Look-ups in named tables: a row name and a column name give one cell, copied from the table.

Puzov =
        Dopig  Vofov  Disiba  Narag  Por
Pudak     267    215     790    553  454
Soguba    623    698     571    613  323
Lom       370    735     373    798  363
Vurif     172     42     317    189  468
Pon       601    789     511    700  488
Raden      76    145     546    544  461
Paz       356    174     279    128  447
Sol       473    176     395     68  396
Dogese    593    246     550    113  409
Sibu      410    561     593    688  431
Bas       395    142     334     81  499
Vomili     96     74     335    317  399

Vofov of Raden: 145
Por of Raden: 461
Disiba of Vomili: 335
Narag of Bas: 81
Disiba of Vurif: 317
Vofov of Pon: 789
Dopig of Vomili: 96
Dopig of Sibu: 410
Narag of Raden: 544
Narag of Sol: 68
Disiba of Pudak: 790
Por of Pon: 488

Gos =
,Guf,Pur,Kir
Rizariv,71,38,166
Butedog,99,97,139
Povube,14,166,141
Mes,137,147,66
Nininu,138,136,151
Venu,102,126,145
Fosume,148,87,124
Masom,75,126,236

What is the Guf of Povube in Gos? 14
What is the Kir of Nininu in Gos? 151
What is the Kir of Fosume in Gos? 124
What is the Guf of Masom in Gos? 75
What is the Guf of Nininu in Gos? 138
What is the Pur of Povube in Gos? 166
What is the Pur of Nininu in Gos? 136
What is the Kir of Venu in Gos? 145
What is the Kir of Masom in Gos? 236
What is the Pur of Mes in Gos? 147
What is the Pur of Venu in Gos? 126
What is the Kir of Butedog in Gos? 139
What is the Guf of Venu in Gos? 102
What is the Pur of Fosume in Gos? 87

Table Sep
	Bup	Zipuze	Tebuko	Nav	Mobepu	Zitizud	Siseli
Rosuf	975	8362	8225	4287	6298	1873	3180
Rukavin	5717	4278	768	6524	7942	5609	728
Zazi	8089	7861	2786	6051	3934	2679	8318
Sonu	6750	4755	3178	6432	1369	3599	2013
Ror	4395	976	8132	2801	1872	3681	5874
Duk	2653	1463	2205	3543	1021	3318	3745
Fogatas	7315	1837	2296	4883	8180	2694	4973
Fomudo	8312	6432	7096	3095	2263	7254	5410
Seka	5607	1482	1538	4523	5653	7440	1584
Gafat	1604	4642	7964	3610	4162	4773	986
Mozum	4425	8130	5113	4999	7938	2176	5559
Nuf	2419	684	7640	4519	7929	7575	6714
Nekudu	1618	2007	3714	525	8108	5635	4127

Sonu, Mobepu => 1369
Rosuf, Nav => 4287
Rukavin, Bup => 5717
Nuf, Tebuko => 7640
Zazi, Siseli => 8318
Seka, Tebuko => 1538
Nekudu, Mobepu => 8108
Gafat, Nav => 3610
Duk, Siseli => 3745
Ror, Tebuko => 8132
Zazi, Bup => 8089
Duk, Zipuze => 1463
Seka, Zitizud => 7440
Fomudo, Nav => 3095
Nuf, Nav => 4519
Gafat, Siseli => 986

Table Ronis
         Nupit  Durasez  Fidoge  Bul  Gubovi
Fofodus     87      134     175  194      97
Nepa        62      168      97  131     165
Bodetog     67      171      87  125     181
Vip         52      102      49   69      75
Zubis       89      161      95  127     194
Dol         89      108     143   93      22
Resok       44      120     138  174      56
Porem       76      140      66   31      81

Zubis, Fidoge -> 95
Vip, Nupit -> 52
Porem, Nupit -> 76
Zubis, Bul -> 127
Vip, Bul -> 69
Dol, Fidoge -> 143
Zubis, Durasez -> 161
Dol, Bul -> 93
Resok, Durasez -> 120
Zubis, Nupit -> 89
Bodetog, Durasez -> 171
Porem, Durasez -> 140
Which row has the largest Bul? Fofodus

Pinerus =
	Kup	Vup	Detu	Pem	Tavebu	Vut
Kal	92002	22119	59433	55315	62123	63811
Taz	69709	43740	63951	72701	55905	52217
Bupofib	61651	53259	95215	55436	63081	33410
Ged	56646	62704	48825	60947	56569	68489
Negemo	49818	58835	77492	71575	56157	34818

Vup of Bupofib: 53259
Tavebu of Ged: 56569
Kup of Ged: 56646
Detu of Kal: 59433
Detu of Bupofib: 95215
Detu of Taz: 63951
Vup of Ged: 62704
Tavebu of Kal: 62123
Vut of Taz: 52217
Tavebu of Negemo: 56157
Kup of Kal: 92002

Lere:
	Solifik	Ririgo	Linuke
Pel	-711	-3299	2538
Kurev	2659	-1565	-6425
Met	-2136	-1308	6052
Gul	8607	-1790	-9047

Solifik of Met is -2136
Ririgo of Kurev is -1565
Solifik of Kurev is 2659
Ririgo of Gul is -1790
Linuke of Pel is 2538
Ririgo of Pel is -3299
Linuke of Kurev is -6425
Linuke of Met is 6052
Solifik of Gul is 8607
Linuke of Gul is -9047
Solifik of Pel is -711
Ririgo of Met is -1308

Gog.tsv
	Nudilom	Meref
Suni	5434	2119
Fisaso	4267	8211
Fufon	4914	1940
Luraka	3007	3160
Nor	4151	2167
Muk	2639	3299
Meb	5308	2108
Lela	2033	4962

What is the Nudilom of Fisaso in Gog?
4267
What is the Nudilom of Suni in Gog?
5434
What is the Meref of Lela in Gog?
4962
What is the Meref of Suni in Gog?
2119
What is the Meref of Meb in Gog?
2108
What is the Nudilom of Nor in Gog?
4151
What is the Nudilom of Fufon in Gog?
4914
What is the Meref of Fisaso in Gog?
8211
What is the Meref of Muk in Gog?
3299
What is the Meref of Luraka in Gog?
3160
What is the Meref of Nor in Gog?
2167
What is the Meref of Fufon in Gog?
1940
What is the Nudilom of Muk in Gog?
2639
What is the Nudilom of Luraka in Gog?
3007
What is the Nudilom of Meb in Gog?
5308
What is the Nudilom of Lela in Gog?
2033
Which row has the largest Nudilom? Suni

